In the data rows, the value 128 means zero.
Some points, one per row:
  181  188  192  200  170  180  182  184  172  162  154  169  186  188  193  181  170  193  197  197  183
  153  157  179  127  153  159  134  160  145  152  130  150  124  139  135  175  138  147  141  131  161
  164  155  162  178  174  160  162  156  167  166  177  163  171  140  175  171  165  178  173  162  155
  109   96  104   79   62   92   98   82  105  107  113  101  110  109  112   80  124   81   99  108   90
  103  134   95    5   84  116  119  116  118  100  113  113  106  109   78   85   95   83   94  128   98
   73  105   67   97  103   99   99   85  113   85  118  102   70  113  112  105   90   95   88   88   82
  203  188  191  188  208  205  121  210  191  193  199  199  194  214  219  206  190  198  201  208  194
  188  123  196  182  179  182  152  190  175  201  174  178  193  191  193  202  205  200  185  203  192
  111  105  112  117  127  119  122  127  119  125   89  113  126  124  144  140  137  102  118  116  135
   95   84   78   87   90   51   97   76   96   98  104   89   94  104  101  109   75   95   95   94   54
  238  255  238  214  229  229  224  249  239  230  223  237  241  252  214  228  231  129  248  241  237
  120   99   97  110  118  118   84  129  128  109  116  121   99  115  124  125  114  101  114  119  116
  107  119   86  114  113   99  103   93   89   94   82  111  106   88  125   97   99  104   96  103   94
  125  127    0  112  135  131  131  124  119  133  131  125  126  120  125  123  135  149  148  119  148
  125  118  111  116   96   84  113  101   83   93  117  108   89  110  106  109   90  107  100  108  114
  131  107   94  121  106  111   83  138  106  119  112  106  122  121  118  128  105  119  118  118  120
  123   83  119  129  121  135  123  138   98  108  125  135  143   85  120  134  114  135  135   84  119
  143  165  177  120  138  168  164  164  161  159  147  153  156  161   78  147  146  109  139  128  161
   97  109  105   96  105   89   90   70   77   96  107   28   83  108   96  103   79  114   79   92   94
    5  117  127  108  110   20  123  108  127  108  119  112  100  127  115   96  115  102  117  102   63
  143  153  141  149  166  140   93  159  152  152    0  144  151  160  148  145  147  136  144  162  156
  146  149  140  151  143  156  152  137  152  147  147  154  143  152  146  145  155  137  137  155  143
  104   88   77  137   94  129  118  109  118  103  110  126  103  123  108  105  133  129  121  126  111
  174  163  181  154  104  172  179  150  170  175  168  187  175  184  171  104  189  173  162  161  185
15 more points follow, each with its number after it:
  138  123  138  136  115  138  138  137  139  132  134  125   99  134   73  125  137  130  120    0  128 0
  155  149  134  141  161  148  107  148  155  132  135  146  148  156  170  146  169  172  148  147  161 1
  205  156  180  207  193  198  192  215  175  187  200  186  202  167  198  191  192  222  203  174  216 2
  105   99  102  131  123  106  114  102  111  108  111  114  113    3  111  111  122  116   98  103  127 3
   93   85   97  102   99   73   96  100   96   94  104   83  100  101  115  101   89  108   94   84   92 4
  184  186  181  191  197  187  172  205  180  182  181  183  187  162  201  172  178  180  177  182  199 5
   83  104  100   77   94   80   86   71   86   81   99   84   91   65  103   88   81  107   92  111   87 6
  112  123  119  122  114  109  126   90   89  109  127   81  125  125  116  119    4  108   93  110   94 7
  111  104   70  105  105  112  115  121   96  102  111  101  108  119  123  112  118  123  112  104  122 8
  117  124  129   83  106  116  124  111  134  127   95  126  125  118  113  100  131   83  113  129  118 9
  203  185  177  205  213  204  190  191  202  199  192  203  201  186  203  197  198  206  193  183  182 10
  116  123  133  114  120  113  135  105  126  121  129  111    0  142  123  113  139  135  119  101  122 11
  135  133  133  132  123  120  146  143  114  131  129  113  132  110  120  138  128  141  120  133  149 12
   91  104   96  116   93   84  120   93  110  103  111   84  104  106   89  119   94   99  116  102   95 13
   89   95  108   88  115   92  105   67  106   98  108   91   94  115  108  111   95   87  103   74   86 14
Which of these numbered points is nearest to each point below, ignoring the 2 directions in which the first points spread most? Its number follows each.
  102  114  117  125  122  104  136   75  107  121  114   94  108  117  138  125   87  126   87  129  102 > 4
  131  143  152  135  129  165  139  156  153  145  149  151  149  145  113  140  163    0  144  142  130 > 9
  126  142  128  110  117  111  132  128  104  116  112  109  132  123   99  120  128   79  140  108  117 > 13
  111  148  148  130  141  101  164  105  134  133  152  142  119  138  164  140  125  147  128  139    0 > 10
   88   93  114   93  103   86  111   89   92  109  100   73   94  102  106  108   64  105   78  109  100 > 4
  255  250  227  255  255  255  241  255  253  255  242  244  255  235  251  253  236  255  253  253  240 > 10
  149  160  153  113    0  145  152  116  146  154  161  144  139  152  139    0  161  161  124  152  145 > 8
  193  117  190  202  197  217  197  194  189  178  190  189  180  137  189  191  202  220  203  187  184 > 2
